Each row of T is roughly a mix of the hidden directions of one of 4 groups.
T, 88 rows:
17,-30,-19,-18,-36,41,4,-2,-1,-1
34,16,13,10,-36,30,-3,-4,31,-1
5,27,29,-8,47,-21,9,-7,6,19
10,-17,26,-19,-37,36,0,1,-12,-25
10,26,-1,-14,-17,51,13,-8,28,-4
20,-4,-11,-21,-35,33,13,-15,34,-7
8,-2,-55,-37,10,12,-1,12,-2,2
16,11,-15,-22,-21,48,13,1,28,-8
-7,5,38,39,-34,8,-2,-15,12,17
-18,-24,-10,-42,10,-14,-20,10,-25,-25
-8,29,-19,27,27,-31,-14,-5,18,26
15,-35,-3,-15,-43,20,9,18,14,-20
-2,-45,1,-17,2,-15,8,17,-41,-18
18,-4,-15,-21,-27,41,12,0,33,-14
13,12,19,22,-25,29,11,-29,36,4
16,11,31,38,-30,27,5,6,-2,21
-28,-49,11,-16,-10,0,5,-13,-27,-19
14,20,-59,3,6,0,-18,0,12,16
-16,-35,0,0,0,-51,13,9,-18,-15
25,10,-10,-8,-25,49,14,1,28,0
1,-33,-16,-11,10,-24,-7,41,-31,-4
-39,23,27,-27,16,-11,-5,7,-20,-25
-24,-28,19,39,25,-4,6,-1,-31,3
-17,5,39,30,8,-39,-13,-19,-9,1
24,7,28,8,-34,45,10,-5,7,-3
-8,37,4,20,-7,4,-10,-26,43,18
-13,-21,-42,-32,24,-4,6,21,-21,-2
3,-47,-4,-16,-28,-5,6,8,21,-32
-5,24,-17,8,35,-42,5,-2,18,24
19,2,-51,-20,8,29,8,16,-3,16
-22,-44,17,-6,-11,-22,10,8,-27,-25
-22,-4,-41,-11,32,-31,-21,6,-7,2
-20,1,17,-29,30,8,-7,15,-36,-28
1,-43,17,-17,-31,30,15,-7,-16,-9
11,22,-20,-30,-17,40,5,-7,29,-9
14,22,-26,36,-24,7,11,-5,32,20
-7,38,48,20,-4,-14,-18,-9,-5,-1
26,13,-8,1,-34,34,11,-10,37,10
8,-39,5,-19,-37,37,10,0,-3,-12
-29,-21,28,-8,14,14,3,-30,-38,2
30,14,-55,5,0,-1,-2,2,2,27
-8,35,-11,18,37,-37,-8,-4,-4,15
25,39,20,12,14,31,4,-12,18,24
-19,-19,13,-14,27,-16,-5,17,-45,-20
-4,-28,34,-32,-24,-16,14,6,-13,-27
-28,-20,11,9,27,-40,-2,7,-34,1
-4,22,-38,23,24,-27,-2,-2,21,26
6,-50,5,-13,-36,0,19,9,-10,-17
10,-22,20,-16,-27,52,9,-9,-7,-1
-22,-3,31,14,16,-42,-13,9,-31,-3
-16,-15,18,7,22,-36,17,-16,-40,11
18,21,-2,-20,-20,48,7,-8,30,-7
31,21,-15,-20,-8,48,11,9,18,-1
10,5,-20,-16,-16,46,19,-16,33,-4
-15,-20,-38,-9,14,5,-10,-30,-35,17
19,2,-44,-20,14,-14,-19,27,-23,14
-26,-28,-30,39,9,9,-13,4,-25,-1
-25,-1,-22,6,20,-54,-12,8,1,-13
-18,50,20,-1,12,25,-13,-12,23,-2
-21,6,-5,11,23,-59,-6,12,2,-12
-9,-11,61,-4,-10,20,14,-2,-4,-14
19,-38,3,-10,-42,4,19,21,8,-18
26,2,2,4,-31,42,14,-7,34,-2
20,-14,-36,-25,-1,25,6,40,-12,3
29,7,7,28,-37,27,11,1,17,25
8,-5,-37,-47,26,1,4,9,-3,-21
-5,40,28,5,-12,41,-5,-11,23,1
-28,42,17,-11,38,8,-18,-1,-3,-10
-5,-8,-12,15,21,-53,-21,-13,-19,17
-29,-13,-42,-3,21,-31,-19,-11,-13,-5
27,14,19,15,-39,35,16,-5,20,4
-26,-23,7,36,35,-19,5,1,-26,7
-6,-28,21,9,-26,19,24,-19,35,-20
-19,16,-9,30,22,-43,-15,-10,11,23
7,25,18,41,27,-1,16,-9,10,32
-33,-13,1,-21,24,-34,-7,14,-29,-17
-14,36,24,35,-7,1,-12,-19,25,21
-25,-30,-2,1,2,-54,13,7,-12,-11
-17,1,28,17,19,-39,-14,13,-35,3
24,27,-8,31,-17,17,3,-2,30,32
-39,2,7,5,34,-40,-11,-11,-16,-8
22,16,-6,28,-41,21,15,-5,29,11
3,20,12,-34,-3,50,2,0,7,-23
5,11,11,-5,4,54,-3,-28,-16,24
-26,-17,-10,10,25,-54,8,5,-9,3
12,2,48,31,-3,28,22,-9,-6,8
3,-10,21,-13,-43,36,9,-19,19,-14
21,11,50,17,-12,28,22,-8,5,7

Each list below has two rows that fit no group; the rest each fit one group, if only roughly. Name those rows in the order they come.
- Z_65: -3,7,19,-16,-44,35,17,2,12,-23
- Z_876: 17,-20,19,-12,-40,37,12,12,15,-14
- Z_133: 33,11,21,0,-27,45,10,7,15,9
- Z_293: -4,23,4,33,9,-18,17,-22,40,21
- Z_35: -24,-4,-23,7,40,-43,-6,3,-7,11
- Z_952: 16,-19,-6,-25,-27,36,11,30,11,-22
- Z_235: -37,-24,-14,-4,23,-35,-8,-12,-26,-10
- Z_716: -6,8,-42,21,-6,-39,9,3,26,17
- Z_167: -23,-6,-44,-13,14,-44,-11,7,3,0
- Z_177: 27,3,-16,20,-15,39,15,-18,27,21
- Z_314: -20,-10,-44,9,11,-46,-2,4,7,8
- Z_93: 23,43,-19,16,12,7,-14,-13,-2,37
- Z_955: -32,13,-8,8,32,-47,-16,3,0,-10
- Z_487: -12,-21,30,0,10,-3,-1,21,-52,-12
 => Z_65 Z_293
- Z_705: -4,20,-45,-12,12,-37,-10,1,23,11
- Z_63: -7,-36,12,-4,14,-36,-7,8,-41,-9
- Z_201: -19,-8,-39,35,7,-37,6,4,6,13
- Z_275: -32,21,27,28,26,-24,-19,-2,-15,9
- Z_99: 22,23,-9,-35,-27,36,-14,0,18,-9
- Z_803: -6,-23,32,-24,-24,31,7,0,-17,-29
- Z_961: -31,-33,-14,-4,25,-19,-17,8,-33,-14
- Z_810: 42,-1,-24,5,-27,32,3,9,25,11
- Z_608: 19,2,-47,8,26,-32,0,13,0,20
- Z_305: -5,16,-46,-5,36,-28,-5,13,3,10
- Z_983: 12,13,26,3,-33,29,6,-14,37,-19
 => Z_63 Z_305
- Z_685: -26,-36,8,-33,2,-15,-1,-7,-21,-33
- Z_848: -8,-19,35,-21,-28,31,6,-5,-11,-29
- Z_472: -13,17,-33,-46,20,-9,-15,12,-15,-12
- Z_70: 37,5,-12,16,-39,10,11,7,33,15
- Z_672: -24,-31,27,4,30,-16,2,3,-37,-10
- Z_393: -19,25,-32,6,32,-28,-27,4,16,-4
- Z_975: -10,-7,-29,-8,30,-41,-17,4,-28,11
- Z_447: -5,-6,-26,4,32,-38,-15,4,-32,21
- Z_913: -25,17,37,20,15,-35,-15,-13,-17,0
- Z_136: -18,-37,-36,-8,6,-41,10,-4,2,3
- Z_663: -28,-28,-5,-11,16,-49,2,8,-17,-12
- Z_174: -36,10,21,8,28,-42,-11,4,0,-19
 => Z_70 Z_136
- Z_557: -5,-32,17,12,8,-21,1,23,-49,-2
- Z_855: 22,19,-11,1,-47,1,16,-1,38,5
- Z_64: -35,16,-4,9,34,-41,-19,0,5,-12
- Z_831: 25,14,8,-21,-40,42,-2,-2,13,-10
- Z_974: -10,8,-47,-12,38,-14,-21,14,-9,4
- Z_295: -14,54,14,-20,3,7,-15,-27,9,-9
- Z_942: 11,27,3,-13,-13,54,-5,-13,22,-8
- Z_695: 13,35,-44,-10,0,11,-22,-1,27,12
- Z_566: -29,-18,-39,5,19,-39,-10,7,-9,-2
- Z_534: 28,-8,-47,-13,-8,33,8,3,12,15
- Z_633: -15,4,-33,-5,29,-46,-9,-14,17,5
- Z_271: 20,27,7,16,-29,38,5,-4,30,15
 => Z_974 Z_942
- Z_543: -33,1,31,10,26,-20,-14,6,-38,-8
- Z_422: -32,13,13,11,39,-31,-17,5,-25,0
- Z_828: 29,8,-15,8,-21,40,13,-15,33,14
- Z_501: -23,-9,-35,-45,22,-9,0,9,-13,-16
- Z_325: -7,-39,-23,1,2,-52,0,-9,-2,-1
- Z_555: -10,9,-43,40,13,-20,-1,-2,12,23
- Z_77: -32,5,-13,-9,33,-46,-19,3,-8,-5
- Z_208: 30,24,0,2,-21,24,1,24,43,-4
- Z_739: 3,27,31,42,-13,0,-2,-16,16,26
- Z_91: -16,22,-4,13,47,-28,-16,15,-20,7
- Z_524: 1,-23,32,-17,-15,29,9,14,-35,-23
- Z_191: 7,12,37,16,-31,30,10,-18,28,-8
- Z_607: -15,-16,-15,5,33,-36,-7,14,-37,15
- Z_116: 7,-25,-51,-22,13,-16,-8,16,-16,7
 => Z_77 Z_739
- Z_17: -14,-41,22,-22,-18,-14,5,7,-26,-28
- Z_435: -19,-28,-18,-5,28,-34,-3,17,-33,4
- Z_830: 6,-39,27,-14,-33,25,19,1,-11,-12
- Z_138: 17,-2,34,-6,-29,45,6,10,19,-9
- Z_382: -39,-9,10,1,32,-23,-9,-21,-33,1
- Z_12: 19,18,-30,24,-34,23,0,-4,29,14
- Z_875: -25,-3,-14,7,18,-50,-13,21,-24,1
- Z_386: -23,0,20,21,15,-54,-5,2,-16,-6
- Z_209: -2,30,50,35,-2,3,-4,-3,-9,11
- Z_89: 7,50,-20,1,24,11,-8,-4,31,14
- Z_926: -12,-45,-6,7,-1,-47,-1,0,-21,-1
- Z_149: 20,-5,11,9,-46,30,12,-16,28,8
 => Z_875 Z_386
- Z_330: -31,-33,7,-16,4,-38,-1,1,-4,-33
- Z_620: -30,-20,-25,4,31,-38,-10,5,-20,-3
- Z_701: 16,30,-47,5,16,11,-15,-10,4,27
- Z_371: -29,-41,-9,-14,5,-18,-12,10,-31,-23
- Z_916: 25,11,10,16,-40,43,9,-6,16,2
- Z_559: -25,-31,-21,-17,21,-17,-21,12,-31,-16
- Z_826: -21,-2,43,7,0,-40,-17,10,-16,-19
- Z_323: 29,23,20,16,-27,38,13,-8,20,10
- Z_287: -10,-18,43,16,5,-38,2,11,-29,1
- Z_641: 36,8,-11,5,-32,30,1,-10,37,6
- Z_75: -21,-22,15,-4,17,-31,-6,28,-39,-10
- Z_291: 8,-32,40,-28,-20,15,10,13,-4,-23
 => Z_287 Z_291
- Z_927: -23,19,48,10,-13,-4,1,-27,17,-18
- Z_847: 20,43,26,31,-5,13,-10,-1,-1,26
- Z_377: -26,-2,-35,14,34,-37,-11,4,-7,10
- Z_33: 20,6,51,8,-2,40,11,-6,-8,0
- Z_173: -38,6,29,6,28,-25,-1,2,-34,-3
- Z_206: -11,-12,-24,2,33,-36,-10,11,-34,16
- Z_613: -34,9,19,-14,25,-43,-7,7,-7,-22
- Z_696: 3,9,-11,59,-6,16,12,-8,14,23
- Z_227: -1,-43,-27,13,21,-27,5,11,-23,19
- Z_317: -28,-19,14,11,21,-48,-6,-14,-21,-3
- Z_316: 15,-13,-2,-8,-58,22,9,1,12,-18
- Z_957: -9,-18,-26,15,20,-49,-14,4,-18,17
 => Z_613 Z_957
- Z_795: -15,-35,20,-31,-12,-12,0,9,-28,-31
- Z_389: 21,25,-27,-7,-3,48,-13,-9,13,18
- Z_276: 31,4,-28,37,-5,4,11,-4,19,35
- Z_238: -7,-52,7,-14,-10,-16,7,4,-31,-22
- Z_616: 32,13,-32,-10,-16,40,6,-1,23,13
- Z_673: -2,-48,22,-6,-18,-15,26,0,-28,-8
- Z_805: -35,13,-18,4,30,-36,-28,-4,7,-12
- Z_671: 1,15,59,21,-20,0,-8,11,-3,-11
- Z_285: 12,-16,10,-50,-4,30,-3,2,-19,-24
- Z_639: -5,12,-34,13,35,-42,-10,1,4,18
 => Z_276 Z_285
- Z_463: -21,35,33,-8,28,24,-13,7,-18,-14
- Z_797: -32,-26,-11,10,33,-26,-13,5,-31,-5
- Z_677: 9,39,1,-10,-10,44,-5,-16,27,14
- Z_145: 25,-8,-43,-28,2,35,0,-4,-7,18
- Z_378: 28,13,33,-6,-30,39,11,-6,12,-3
- Z_409: -12,-50,7,-16,-9,-17,6,3,-32,-23
- Z_7: 4,-4,32,-18,-25,47,8,7,-13,-20
- Z_680: -15,0,-20,-13,47,-33,-11,12,-21,-8
- Z_249: 13,-11,-52,0,22,-21,-8,-1,-14,27
- Z_724: 28,15,14,18,-26,43,11,-6,24,10
- Z_901: -19,-9,-14,5,35,-41,-9,1,-33,14
- Z_687: 1,-13,49,-10,-19,40,10,-6,-2,-10
- Z_306: -18,47,-13,-22,29,16,-4,9,-22,8
- Z_681: -10,17,-33,1,31,-38,-13,-13,24,10
- Z_372: 23,-1,-12,-31,-23,44,13,-5,20,-14
 => Z_677 Z_145
